N: +7.65,-2.04,-3.22,+1.75,+8.86,-3.76,-3.35,-1.20,-4.41,+3.97,+8.77,+7.65,+7.52,+1.44,-5.68,+2.30,-3.03,+2.25,+2.99,+2.55,-8.69,-6.17,-5.42,-1.40,-4.59,-2.26,-4.34,+3.03,-4.08,+8.39,-2.07,+7.21,+4.31,-8.14,-1.47,+6.60,+6.72,+4.48,+6.01,-4.47,+0.31,+4.70,-4.58,+7.28,+2.56,-7.55,-1.05,-1.89,-7.58,-0.14,-7.31
G: -3.07,+3.97,-0.31,-6.42,+3.60,+8.55,-1.24,-1.33,-7.97,+2.71,+7.47,-0.04,-3.98,+6.61,-0.98,+1.67,+0.09,+6.41,-2.15,+2.29,+4.58,+7.48,-8.08,+0.31,-1.10,-8.32,+3.52,-4.97,+3.66,+4.92,+6.92,-4.96,-3.91,-7.65,+7.48,+5.40,-7.45,+0.26,-1.61,-4.89,-8.48,+2.89,+0.05,+5.24,-5.47,-4.37,-5.59,-7.74,-4.23,-2.44,+6.78
C: -0.90,+1.64,+8.09,+6.94,+7.63,+8.68,+6.54,-6.47,-5.23,+3.03,-0.27,-4.24,+3.15,+8.72,-4.18,-7.27,+7.24,+8.45,-8.32,-1.59,+3.60,+1.44,-4.46,+4.98,+0.61,+3.81,+3.34,-0.74,-3.93,+1.60,-7.70,-1.95,+0.76,-0.17,+3.67,+3.14,-2.40,+4.77,+6.91,+2.45,+2.04,+7.86,-7.71,+8.38,-7.36,-6.03,-3.57,-1.56,+6.94,-8.14,-6.07
T: -6.30,-3.59,-3.09,-5.74,-8.72,-4.73,-3.71,+4.79,-1.73,-4.64,+8.43,-3.61,+3.60,+3.15,+7.24,-8.32,-7.27,+1.44,-1.59,-4.46,-4.18,+8.45,+8.72,+6.07,+8.78,-7.81,-3.44,-4.53,-0.16,-7.65,-3.99,+3.88,+2.78,-4.07,+3.09,+0.06,-5.75,+1.02,+3.70,-8.76,+8.06,+0.00,-3.07,+3.97,-0.31,-6.42,+3.59,+6.81,+0.47,+6.10,+5.01
q: +2.04,+7.86,-7.71 | C
next: -8.14,-1.47 | +6.60,+6.72,+4.48
next: -3.07,+3.97,-0.31,-6.42,+3.59 | +6.81,+0.47,+6.10
step +1: +0.06,-5.75,+1.02 | +0.07,-5.74,+1.03
next: +3.60,+3.15,+7.24,-8.32,-7.27,+1.44,-1.59,-4.46,-4.18,+8.45,+8.72 | +6.07,+8.78,-7.81

W: +0.06,+0.68,+1.65,+1.19,+0.45,+4.49,+2.52,+2.81,+0.90,+2.09,+1.82,+1.49,+2.96,+2.92,+2.55,+2.83,+0.31,+2.48,+1.44,-0.41,+1.16
Q: -2.24,-0.86,-1.24,-0.94,-2.91,-1.13,-0.99,-0.73,-2.22,+1.19,-2.60,-1.43,-1.04,-1.87,-2.61,-4.14,-1.18,-3.20,-2.77,-0.01,-1.68
D: +1.08,-1.06,+0.63,-1.12,+0.42,-1.71,+0.52,-1.82,-0.33,+0.02,+1.01,-0.65,-3.47,-3.29,-0.89,-0.15,+0.79,-1.21,+1.60,-0.35,+0.53
X: -4.75,-6.75,+1.48,+0.44,+1.08,-1.04,-2.75,+2.33,-1.72,-2.79,-1.11,-2.27,+1.89,+0.83,-1.71,-2.37,-2.75,-2.73,-1.96,-0.31,-0.77
U: -2.24,-0.86,-1.24,-0.94,-2.91,-1.13,-0.99,-0.73,-2.22,-2.00,-2.60,-1.43,-1.04,-1.87,-2.61,-4.14,-1.18,-3.20,-2.77,-0.01,-1.68
J: +0.37,+1.54,+0.88,+1.13,+0.37,-6.18,+0.01,-3.11,+1.96,-0.06,-0.41,+2.41,-6.25,-5.83,-0.32,+0.37,-0.78,-1.80,+1.59,+1.10,+0.70
B: -2.98,+0.38,-2.19,-0.32,-3.09,-6.68,+0.77,-5.60,-2.57,+1.26,-0.82,+2.04,-4.75,-6.75,+1.48,+0.44,+1.11,+0.70,-4.61,-1.19,-2.70
next: -4.75,-6.75,+1.48,+0.44,+1.11 | +0.70,-4.61,-1.19
miss J: +0.37,+0.37,-0.41,+0.01,-0.32,-3.11,+1.59,-5.83,-6.18,-1.80,+1.96,+1.13,+2.41,-6.25,+0.70,+0.37,+1.10,-0.06,+1.54,+0.88 | -0.78

L: +0.96,-2.64,-0.60,+0.75,+2.64
M: -0.90,+4.71,-6.52,-3.74,-1.88
K: +6.28,-3.52,+0.98,+0.31,+5.85
Z: +0.64,-1.78,-0.26,-1.82,+2.26
H: +6.27,-1.62,+3.21,-0.48,+4.48
A: -1.64,+5.52,-3.69,+1.10,-3.39
F: +1.30,-1.26,+7.44,+2.89,-0.97
q: -1.26,+7.44,+2.89,-0.97 | F
step -1: +7.44,+2.89 | +7.43,+2.88
miss K: +6.28,+0.31,+5.85,+0.98 | -3.52
q: +0.64,-1.78 | Z
miss Z: -0.26,-1.82,+0.64,-1.78 | +2.26

